128 stands for zero in the data rows.
Each row below has a hidden score, from 0 to 20, with 10 about the middle. What is it? The score is a weighted sum of the row's numbers plus the product of two more (or one squared), each taken from its middle value.
[163 134 104  98 175 136 112 177  96 117 106 116 125 110 163  88 153 184
 103 147 125 156 159 134] >> 8
[106 117 104 107 117 100 109 129 126 131 173 147 116 114 131 172 129 128
 113 102 137 114  87 129] >> 8
[124 132 118 109  98 124 114 135  99 135 146 170 151 119  97 127 149 169
 138 119  81 115 154 128] >> 12
[132 123 131 133 182 117 109 148 201 180 114 127 178 144 111 121 186 100
 118 131 167 128 199 139] >> 8
[ 86  99 143 129 142 111 107 122 146 174 101 175 186 108  81 188  85  89
 150 108 181 102 135 119] >> 10
[119  99 126 104 171 141 118 121 227 175 102 123 171 145 121 141 162 109
 137 144 159 145 165 138] >> 13
[161 171 133 108 187 110 104 138 202 131 132 155 164 131 109 126 165  89
 120 120 162 113 198 136] >> 9
[ 87  97 131 103 145 147  84 137 123 159 101 140 142 135 146 140 100 108
 203 104 108  97  90 157] >> 6
[121 133  99 109  93 103  85  90 117 118 109 162 139 115 116 126 140 129
 122 122 115 104 162 137] >> 9
[125 118 123 129 143 159 117 134 202 141 119 107 152 131 139 113 141  91
  99 118 157 133 178 143] >> 12
[ 99  85 101 103  91 138  90 112 110 100 134  87 123 114 131 143 154 138
  70 102 136 117  99 122] >> 10
[108 116 180  90 112 165  91 101 105  83 102 129  96 140 141 111 131 140
 178 116  89 121 124 138] >> 13
[112  97 130 104  95  86 127 122 133 172  93  93 105 127 126 141  99 142
 137 115  96 124 117 127] >> 8
[123 174 107 101  92 160 125 122  99 122  93 157 142 117 107 101 100 123
 126 136 161 116 145 140] >> 13
[127  94 163 107 192 163 119 141  91 106 146 132 127 114 147 111  96 154
 142 106  93 113 155 124] >> 7
[100  78 176  98 100 135  85 126 160 122 105 108 140 126 165 144 115  88
  74 103 157 122 132 113] >> 16
[181 123 117 129 115 149 139 165 161 113 107 110 120 115 140 140 111 160
 125 121 115 147 142 133] >> 9
[ 95  83 170 112 117 143  95 115 136 106 124  91 167 128 171 140  86 107
  83 118 128 132 125 100] >> 11
[ 90  89 109 117 100 111  93 110 146 106 106  90 108 117 117 145 104 120
 107 126 113 112  87 134] >> 8
[145 123 164 113 208 133 101 134 106 128 109 143 134 114 166  98 116 168
 116 119 111 130 161 112] >> 10
[112 176 112 142 118  85 145  92 113 104 125 120 126 124 104 165 152 121
 188 109 154 154 157 125] >> 10
[142  98 130 143 102 134 170 134 131 171 124 112 109 140 107 119 128 118
 147 126  91 132  89 137] >> 8
[142  95 109 112 109 131 141 126 140  86 142 104 120 112  83 117  89  92
  89 116 130 133 104 136] >> 8
[ 95 103 108 139 121  92 123 126 159 131 160 151 140 128 112 139  92  92
 148 112  97 146  70 131] >> 7
[ 98 103 106 137 178 122  99 112 163 174  92 138 149 139 100 147 164  81
 141 167 169 107 155 149] >> 8
[131  92 126 112 122 121 162  98 135  95 172 159 138 132  87 175 124 145
 146 106  83 132 100 123] >> 6
[116 130 133 160 139  93 172 177 140 115  96  96 102 155 143  81 183  88
 133 113  83 143 129 146] >> 5
[188 160 118 103 146 116 120 189  91 110 127 138 141 111 150  92 123 195
 100 137 117 154 126 122] >> 14
[ 96 104 169 102 152  80 102 121 121 108 133 104 160 114 130 167 106 143
  80 162  78 111 117 117] >> 3
[215 164 113 103 134 153 159 153 111 125 157 168 149 114 147 123 152 205
 106 120 161 150 138 113] >> 12
[ 85 124  95 115 130 123  86 112 139 127  97 123 122 117  81 126 118  93
 131 122 163 107  97 156] >> 9
[ 97 131 129 162 101 110 101 113 159 115 145 139 127 127  90 107 182  82
 132 116 145 136 150 135] >> 9
[124 152 163 131 143 141 205 112  96 143 177 103 121 157 132 206  97 128
 133 159 103 152 108  95] >> 10
[117  95 128 147  97 198 138 104 184  88 147 112 145 116 115 162 197 141
 129 105 108 122 138 116] >> 14
[155 149 135 119 178 147 131 133 209 143 150 144 175 144 129 132 164  88
 110 136 160 141 194 128] >> 9
[132  96 158 183 202 144 178 107 135 198 132 160 151 198 222 133 173  89
 187 133 111 132 149 116] >> 15
[100 141 110  91 104 132 148 120 124 137 188 112 116 115 103 137 128 147
  78 141 105 139  67 117] >> 8
[111 135 105 105  94 141 107 119 110 143  91 153 145 112 105 112  96 117
 128 116 143 109 128 144] >> 9
[145 255 193 156  91 128 137 133 158 145 183 131 133 108 107 143 130 150
  80 222 100 124 152 151] >> 7
[123 145 110  99  87 126 138 139 144 138 131 130 127 119  92 142 130 169
 110 128 119 139 106  98] >> 11
[122 165 118 150 169 110 101 134 141 114 125 123 128 134  91 123 183  90
  97 157 211 134 162 137] >> 12
[ 85 114 189 156  99 121  85 151 136 101 126 101 160 105 148 108 171  75
  97 115 189 114 225 108] >> 10
[153 144 143 161  99 106 157  98  98 146 102 106 106 134 115 139  89 100
 161 103  81 126 112 131] >> 10
[133  99  92 120 145 158  94 111 105 111  98 145 103 142 121 118 109  98
 142 120 158  94 107 154] >> 10
[201 112 213 130 119  98 186 112  91 163 133 131 127 149 177 119 126 141
  94 100 125 125 129 111] >> 15
[142 159 130 137 153 160 116 148 197 119 133 102 147 126 145  98 170  87
  81 126 195 146 207 139] >> 13
[ 93 145 104 130 131 116 137 124 101  91 119 128 144 127 119 179 125 138
 183 113 185 121 146 108] >> 16
[100 171  90 103 110  84  87 129  94 169 112  95  96 119  89 113 147 150
  77 142  89 123 169 107] >> 13
[119 144 104 130  92 132 129 156 107 142 178 110  95 108 109  88  83 119
 102 141 149 135 102 129] >> 15
[116 122  94 121 173 144 101 101 127  85 110 119  91 143 111 124 149  90
 128 151 195 104 143 149] >> 11
[166 130 128 116  94 115  72 205 118 109 115 136 144 126 104 119  95 174
 158 106  87 133  87 141] >> 17
[ 99 138 111 168  98 135 163 162 165 232 173 121 119 129  84  92 148 148
  96 147  93 137 119 119] >> 9
[142 172 127 122  89 161 130 107 179 100 154 139 145 111 137 127  90 135
  91 111 125 139 113 115] >> 12
[124 170 120 124 139 110  98 116  90 121 132 123  95 117 112 107 107 117
  98 115 139 101  96 136] >> 10
[127 134 112 118 138 164 116 115 211 131 114 114 148 122 130 107 124  81
 110 117 158 121 191 151] >> 12
[174 145 115 101 142  99 113 187  90  89 109 138 151 116 138  88 119 188
 122 138 128 161 118 125] >> 17
[101 142 109 135  91 138 148 135  92 154 204 109 103 108 107 102 127 147
  95 162  95 107 100 125] >> 12
[147 123 103 108 120 182 106  96  95  89 101 124  99 132 120  92 111 103
 144 112 190 126  70 159] >> 14
[ 89 109 119 157 107 138 105 116 126 169 117 177 157 137  84  84 181  79
 162 117 165 133 189 166] >> 8
[ 94 108 122 130 226 111 134 114 132 212  92 102  89 122 119 148 220 168
 123 178 195 131 237 111] >> 14
[153 145 121 108 140 199 145 108 222  91 154 128 146 129 160 144 109  92
  97 127 144 150 161 122] >> 18
[ 92 162  95 134 106 128 144 139 109 153 204 107 103 104  92 103  97 137
  92 140 115 104 129 126] >> 14
[ 80  95 110 132 183 126 146 146 104 205 100 105  91 113 136 168 150 153
 106 121 144 168 137 109] >> 16
[139 126 175 131 103 157 140 154 104 128 112 105 129 157 174  75 101 148
 161 126 103 112 132 160] >> 6
[ 99  85 118 120 145  79  92 124 145 106  97  90 136 112  87 169  90 112
 114 137 165 106  80 136] >> 8
[126 123  97 109  96  98 106 128 125 154  97 107  98 117  96 132 116  98
 118 101 122 139  83 106] >> 12
[161 244 174 137 166 181 120 145 107  87 131 117 126 130 157 114 123  99
 112 163 150 122 120 165] >> 11
[123 126 123 122  84  89 124 109 116  85 143 158 122 109  86 154 188 167
 143 110  97 131 187 128] >> 7
[143 168 137 112 167 128  95 151 205 112 120 107 139 129 135 111 176  92
 101 124 195 139 178 144] >> 12
[193 158 109 107 154 141 134 167 103 135 135 139 128 107 157 108 152 198
 101 136 137 149 154 120] >> 11
[122 122 144 175 191 116 167 124 220 238 175 158 104 105 102  84 140 187
  98 232 138 118 137 122] >> 11
[195 143 141 138 122 166 100 134  99 145 197 116 122 144 212 171 119  93
 193 118 109 116 122 110] >> 13
[150 173 110 124 141 126 151 111 105 135 136 107 134 125 120 201 150 123
 131 115 178 154 111 117] >> 13
[118 142 122 109 135 126  77 154 185 122 108 101 142 129 151 103 150  96
 102  99 178 142 133 146] >> 12
[154  88 120 134  92  83 103 178 154 129 119 114 140 127  94 122  91 133
 155 122  96 121 134 149] >> 14
[151 105 186 156 106 113 169 136 120 122  94 107 121 155 150  81 110 154
 146 148 140 131 145 150] >> 7
[101 116  96 116 169 116 100  95 188 197 125 116 147 140 104 158 155 102
 168 179 168 117 136 161] >> 8
[108  88 102 124 124 105  87 104 128  97 113 128 143 117 148 101 132 125
 113 154 110 121  77 123] >> 8
[140 122 101 105 179 101  86 183  92  94 109 109 128 115 152  84 153 179
 127 158 125 156 163 141] >> 11
[161 100 192 149  98  88 177 133  94 101 110  87 114 168 158  91 102 140
 146 113 134 138 113 152] >> 8
[128 255 165 160 182 156 151 140 108 105 174 136 115 132 142  98 127 110
  85 150 146 114 105 152] >> 10
[145 155 120 111 136 139 113 122 185 121 136 149 160 125 135 118 110 102
 111 108 140 130 157 134] >> 9
[180 115 111  94 150 138 140 158 110  94 124 149 147 121 151 129 162 199
 123 126 157 154 126 121] >> 9
[138 140 109 104 115 163 122 102 194 110 134 151 151 118 143 127  93 102
 115 114 119 124 138 137] >> 10
[ 93  97 175 107 125 117 133 119  99  84 112 138  92 145 125 138 135 137
 168 114  89 105 128 133] >> 6
[165  82 109  99 129 130 153 155 123 134 105 152 172 131 121 131 136 171
 142 102 165 152 115 123] >> 9
[ 87 210 130 141 123 106 159 155 172 210 198 142 112 113 107  96 126 197
  80 191  97 143 120 122] >> 8
[100 106 166 119 112 170 110  98 157 113 121 100 158 115 167 138  89  82
  84 104 139 123 166 106] >> 17
[ 89  93 116 174  86  82 124  96 164 154 154 143 143 129  86 119 147  85
 136 112  95 124 146 138] >> 6
[106  94  93 133 112 132 150 122 110  87 188 158 143 110 128 152 120 115
  97 100 122 121 145 122] >> 8
[138 146 144 131  86 110 161 124  98 144  99 144  96 138 134 178 105 114
 189 100 119 110 120 132] >> 9
[108 106 109 115 116  97 114  95 142  86 119 134 138 118  92 151 112 128
 126 130  96 105 104 126] >> 7
[119  99 103 156 123 135 165 111 120  90 131 197 135 126 145 113 107 129
 116 145  95 141 142 144] >> 5
[178 130 121 118 124 109 123 188 104  95 113 131 147 120 128  92  92 173
 108 111 106 140 119 132] >> 13
[188 165 102 112 196 144 131 169 117 139 148 150 135 107 172  80 189 218
  84 182 155 150 171 118] >> 11
[108  94 144 115  93 127 148 110 129 121 154 150 111 112  86 165 179 146
 149 129 103 108 151 134] >> 6
[132 105 132 152 202  90 124 139 188 253 111 168 225 162  95 118 196  98
 149 136 146 119 235 137] >> 8
[ 99  97  95 162  85  87 153 123 128  94  99 135 125 135 104 169 105 147
 150 112 114 147  90 107] >> 10
[115 141 126 148 121 185 149 137 195 199 148 168 101 122 106  80  98 168
 138 191 116 122  99 130] >> 11
[118 116 100 120 148 189 179 111 103 122 120 120 153 123 139 148 168 178
  98 107 185 129 110 104] >> 13
[123  98 113 116 144 148 129 104 204 179 115 151 181 136 115 130 112  81
 137 114 115 124 167 140] >> 8
[141 129 158 112 242 104 102 134 113 177 104 120 103 132 199  84 139 175
  90 137  95 130 184 114] >> 16
[183 134 145 120 114 155 112 142 104 109 177 129 114 136 201 183 148 104
 191 117 133 123 147 102] >> 14
[142 103 106  93 111 130  88 123 114 104  96 118 108 127  99 122  96 106
 135 107 160 112  87 155] >> 9
[152 111 120 180 155 184 125 135 193 132  89 119  93 107 116  85 102 147
 113 167 112 140 174 118] >> 14
[147 106 170 112 187 124  84 136  92 114 107 137 141 106 164 116  93 162
 121 107 104 140 125 105] >> 9
[ 82 104 109 108 149 134 116 141 122 148 116 123 125 108 106 158 140 155
 169 144 177 146 154  99] >> 13
[135 144 106  97  99 164 126  94 177 115 134 164 167 118 149 121 122 115
 121 138 106 146 115 129] >> 8
[177 158 127 151 104 103 128 119  94 152 122  91 107 127 111 149  93  90
 166 105  93 128 103 129] >> 12
[112  92 109  95 112 157 156 104 122 118 126  94 132 108  96 169 197 143
 103 105 149 154 143  87] >> 12
[147 134 119 147  97 110 140 123  90 148  99 117  96 135 129 171  93 102
 168 112  90 125 109 120] >> 11
[103 131 180 127 100 153 218 127 108 181 209 129 123 140 109 212 194 175
 128  98 171  98  97 114] >> 13
[173 151 117  92 155 116 106 197  93 109 116 117 133 116 166  92 126 194
 104 145 113 180 105 123] >> 10
[103 115 104 122  92 119  98 101 133 133 123 115 110 105 127 144 153 146
 110 100  92 114 112 128] >> 10
[109 125  99  99 118 126 110  98  93 128 149 131 124 109 140 124 171 166
  84 126  79 120 110 119] >> 7
[121 147 110 164 139 200 109 140 192 172 105 144  91 104 117  93  93 170
 106 168  91 103 178 117] >> 12
[122 134 118 135 165  90 149 128 119  88 150 122 111 142 129 143  97 101
 110 128 138 141  94 120] >> 9
[135  79  93 133 154 145 103 124 114 136 102 150 114 150 124 129 104  93
 145 134 137  80 126 154] >> 9
[104 103  99 119  91 121 112 113 131 117 128 126 120 110 122 147 157 146
 110 103  75 107 113 124] >> 7
[135 101 121 118 124 237 180 102 203  92 179 109 157 135 121 183 169 135
 111 138 106 137  96 102] >> 17
[106 127 163 101 194 164 145 116 139 173 101 158 140 168 181 160  99  93
 226 179 100 118 104 139] >> 8
[178 132 121  88 128 125 125 184 119  92 115 120 140 122 146 115 108 179
 117 109 116 167 108 124] >> 8
[136 255 163 167 188 182 138 158 120  85 162 129 117 137 154 121 162  99
  86 153 170 132  98 150] >> 14
[127 130  91 123 119  98 115 116 116  89 114 119 134 120  97 145 148 115
 134 118 114 127 113 105] >> 15
